In the data rows, the value 128 means zero.
Two rows play each game, the first against the second. How much does the first row win by? 20 is about a draw, 40 a big win and 0 a big loss. Wins can go round in a circle: one row can beat a second, the second a third and the third the first. Each row has two weighted sums of its numbers, A and B, taken from their middle values. A row wins by its A times the other's B, less its B times the other's A.
np.array([136, 110, 137, 131, 159, 196, 126, 72, 104, 152])
np.array([118, 140, 125, 123, 96, 123, 103, 157, 169, 149]) 22
np.array([108, 93, 149, 123, 146, 128, 134, 111, 156, 162])
np.array([113, 110, 123, 139, 153, 153, 121, 86, 127, 161]) 6
np.array([115, 100, 148, 137, 145, 131, 163, 126, 91, 125])
np.array([122, 149, 111, 130, 122, 95, 150, 148, 112, 145]) 18
np.array([142, 146, 118, 137, 109, 112, 144, 140, 111, 136])
np.array([149, 100, 131, 119, 108, 106, 122, 142, 128, 104]) 8
np.array([136, 107, 129, 82, 95, 147, 76, 139, 119, 154])
np.array([123, 125, 130, 154, 107, 147, 149, 146, 125, 97]) 19
np.array([146, 91, 131, 99, 177, 150, 96, 142, 120, 149])
np.array([148, 146, 134, 137, 131, 144, 158, 146, 127, 115]) 16
np.array([63, 115, 108, 177, 161, 46, 211, 161, 45, 58])
np.array([86, 127, 122, 163, 140, 129, 141, 47, 83, 126]) 26
np.array([131, 156, 123, 102, 121, 96, 144, 99, 120, 108])
np.array([107, 102, 139, 106, 144, 152, 133, 108, 131, 143]) 16
np.array([194, 210, 142, 88, 83, 188, 61, 120, 199, 167])
np.array([143, 138, 116, 159, 96, 109, 143, 136, 121, 102]) 16
np.array([153, 165, 202, 126, 142, 183, 70, 97, 173, 184])
np.array([140, 155, 108, 136, 138, 90, 151, 146, 132, 125]) 18
np.array([153, 129, 146, 121, 130, 160, 136, 133, 130, 115])
np.array([147, 149, 149, 115, 121, 131, 112, 111, 154, 139]) 19
np.array([86, 111, 179, 125, 173, 169, 144, 44, 142, 174])
np.array([162, 170, 121, 144, 93, 138, 89, 124, 132, 117]) 16
np.array([189, 164, 175, 95, 108, 175, 76, 112, 215, 179])
np.array([82, 104, 114, 165, 154, 112, 157, 127, 132, 132]) 13
np.array([135, 116, 105, 105, 150, 110, 141, 158, 117, 97])
np.array([173, 171, 127, 105, 87, 130, 64, 93, 162, 152]) 21
np.array([157, 121, 148, 131, 118, 163, 115, 109, 148, 151])
np.array([153, 124, 88, 151, 129, 105, 144, 140, 106, 104]) 21
np.array([82, 141, 125, 90, 146, 150, 102, 95, 131, 181])
np.array([153, 110, 152, 129, 142, 147, 125, 100, 109, 143]) 21
np.array([115, 155, 120, 156, 117, 95, 128, 119, 143, 130])
np.array([220, 94, 150, 121, 67, 220, 112, 107, 141, 156]) 17
np.array([161, 142, 105, 154, 114, 98, 148, 124, 126, 112])
np.array([139, 134, 135, 122, 119, 151, 115, 118, 138, 99]) 16
np.array([169, 194, 141, 111, 75, 121, 88, 162, 210, 195])
np.array([105, 77, 170, 156, 199, 119, 168, 112, 92, 116]) 8
np.array([135, 170, 115, 97, 93, 137, 109, 106, 148, 124])
np.array([98, 136, 107, 144, 154, 78, 151, 147, 83, 59]) 19
np.array([124, 156, 144, 129, 113, 130, 99, 96, 161, 154])
np.array([169, 122, 131, 136, 130, 156, 148, 134, 131, 131]) 20
np.array([125, 139, 131, 123, 112, 137, 134, 133, 102, 117])
np.array([117, 119, 73, 111, 124, 125, 113, 127, 115, 105]) 33
np.array([113, 100, 121, 159, 162, 118, 145, 113, 106, 121])
np.array([96, 130, 135, 103, 143, 156, 92, 98, 154, 187]) 15
np.array([161, 172, 114, 99, 118, 95, 136, 171, 132, 118])
np.array([189, 78, 158, 128, 95, 204, 87, 105, 142, 126]) 15
np.array([174, 169, 77, 104, 60, 93, 118, 154, 152, 109])
np.array([133, 150, 123, 134, 104, 122, 144, 147, 145, 105]) 22
np.array([121, 86, 159, 143, 141, 184, 133, 84, 123, 163])
np.array([155, 176, 74, 100, 59, 111, 77, 129, 143, 79]) 21
np.array([158, 213, 111, 119, 48, 135, 59, 144, 148, 115])
np.array([121, 141, 74, 151, 124, 102, 140, 128, 117, 138]) 24
np.array([99, 161, 123, 136, 125, 128, 95, 137, 163, 158])
np.array([131, 97, 129, 142, 121, 91, 161, 132, 105, 92]) 21
np.array([137, 178, 140, 124, 125, 112, 115, 114, 144, 143])
np.array([145, 139, 123, 128, 114, 120, 137, 129, 90, 76]) 24
np.array([129, 132, 136, 116, 141, 92, 127, 156, 151, 148])
np.array([168, 180, 164, 65, 109, 191, 71, 149, 178, 160]) 34
np.array([140, 116, 108, 128, 131, 170, 95, 139, 115, 149])
np.array([105, 112, 162, 123, 149, 132, 165, 133, 121, 162]) 11
np.array([129, 140, 111, 127, 118, 143, 103, 138, 161, 164])
np.array([147, 137, 116, 137, 101, 97, 91, 145, 155, 109]) 26
np.array([151, 118, 123, 139, 115, 131, 111, 124, 154, 123])
np.array([139, 158, 102, 122, 105, 122, 114, 153, 135, 86]) 17
np.array([82, 150, 80, 170, 124, 72, 128, 140, 91, 54])
np.array([228, 110, 144, 128, 92, 217, 76, 88, 134, 158]) 22
np.array([128, 116, 125, 132, 129, 105, 131, 138, 116, 121])
np.array([130, 152, 84, 119, 68, 127, 102, 156, 151, 120]) 19
np.array([123, 126, 90, 129, 108, 123, 107, 130, 166, 130])
np.array([132, 147, 122, 150, 144, 85, 138, 144, 100, 100]) 27
np.array([115, 130, 144, 156, 143, 116, 143, 145, 164, 74])
np.array([133, 140, 129, 104, 137, 130, 136, 153, 130, 150]) 23
np.array([144, 139, 127, 154, 129, 102, 181, 138, 132, 114])
np.array([124, 156, 138, 125, 112, 151, 78, 105, 138, 145]) 23
np.array([145, 113, 160, 150, 133, 172, 142, 90, 119, 144])
np.array([177, 133, 138, 126, 116, 129, 138, 106, 126, 150]) 20
np.array([164, 129, 157, 110, 129, 189, 95, 108, 164, 191])
np.array([134, 158, 142, 125, 99, 117, 124, 168, 153, 131]) 16
np.array([133, 114, 152, 145, 164, 129, 109, 124, 131, 105])
np.array([152, 78, 131, 127, 126, 141, 122, 116, 117, 162]) 19
np.array([72, 101, 107, 138, 155, 57, 184, 172, 102, 72])
np.array([117, 142, 100, 120, 119, 77, 162, 165, 121, 78]) 24
np.array([119, 132, 144, 95, 144, 181, 99, 68, 118, 169])
np.array([136, 128, 145, 124, 140, 137, 97, 102, 116, 136]) 22
np.array([121, 117, 113, 112, 140, 130, 138, 135, 123, 118])
np.array([155, 103, 141, 153, 120, 136, 99, 135, 130, 125]) 24
np.array([157, 166, 91, 117, 107, 110, 109, 141, 143, 117])
np.array([128, 137, 132, 150, 118, 150, 114, 134, 146, 122]) 21
np.array([138, 129, 79, 139, 94, 105, 109, 145, 137, 106])
np.array([138, 127, 117, 126, 124, 139, 113, 112, 137, 128]) 18
np.array([92, 66, 192, 137, 195, 136, 188, 130, 101, 122])
np.array([130, 120, 140, 145, 154, 152, 104, 91, 135, 150]) 16
np.array([131, 115, 111, 130, 135, 115, 90, 93, 124, 106])
np.array([150, 100, 150, 137, 113, 148, 185, 123, 120, 107]) 22
np.array([112, 156, 105, 134, 119, 155, 99, 110, 114, 168])
np.array([150, 150, 88, 113, 81, 63, 120, 147, 124, 127]) 3
np.array([149, 156, 93, 159, 136, 90, 153, 145, 113, 71])
np.array([181, 159, 117, 123, 124, 107, 116, 183, 160, 140]) 20
np.array([166, 117, 143, 128, 114, 99, 132, 132, 150, 134])
np.array([111, 120, 158, 121, 142, 122, 139, 118, 117, 137]) 26
np.array([72, 88, 116, 177, 148, 87, 166, 157, 85, 90])
np.array([134, 137, 113, 118, 98, 117, 104, 112, 144, 139]) 22
np.array([166, 150, 114, 109, 91, 100, 127, 147, 135, 97])
np.array([101, 91, 141, 94, 154, 118, 166, 136, 117, 155]) 19
np.array([99, 123, 122, 115, 163, 90, 142, 93, 124, 119])
np.array([105, 100, 160, 140, 154, 117, 132, 115, 131, 121]) 18
np.array([119, 118, 113, 129, 151, 68, 120, 176, 110, 124])
np.array([50, 69, 135, 155, 154, 136, 130, 59, 89, 130]) 3
np.array([111, 153, 132, 106, 132, 160, 102, 102, 123, 174])
np.array([114, 142, 101, 103, 100, 134, 97, 127, 135, 159]) 24
np.array([50, 46, 147, 170, 202, 143, 152, 108, 112, 121])
np.array([123, 139, 155, 124, 142, 132, 125, 104, 134, 147]) 25
np.array([122, 155, 119, 116, 120, 170, 92, 99, 145, 142])
np.array([105, 108, 154, 130, 134, 111, 186, 158, 135, 140]) 15
np.array([141, 128, 110, 138, 113, 132, 102, 109, 130, 143])
np.array([101, 129, 112, 142, 126, 120, 118, 118, 108, 106]) 18
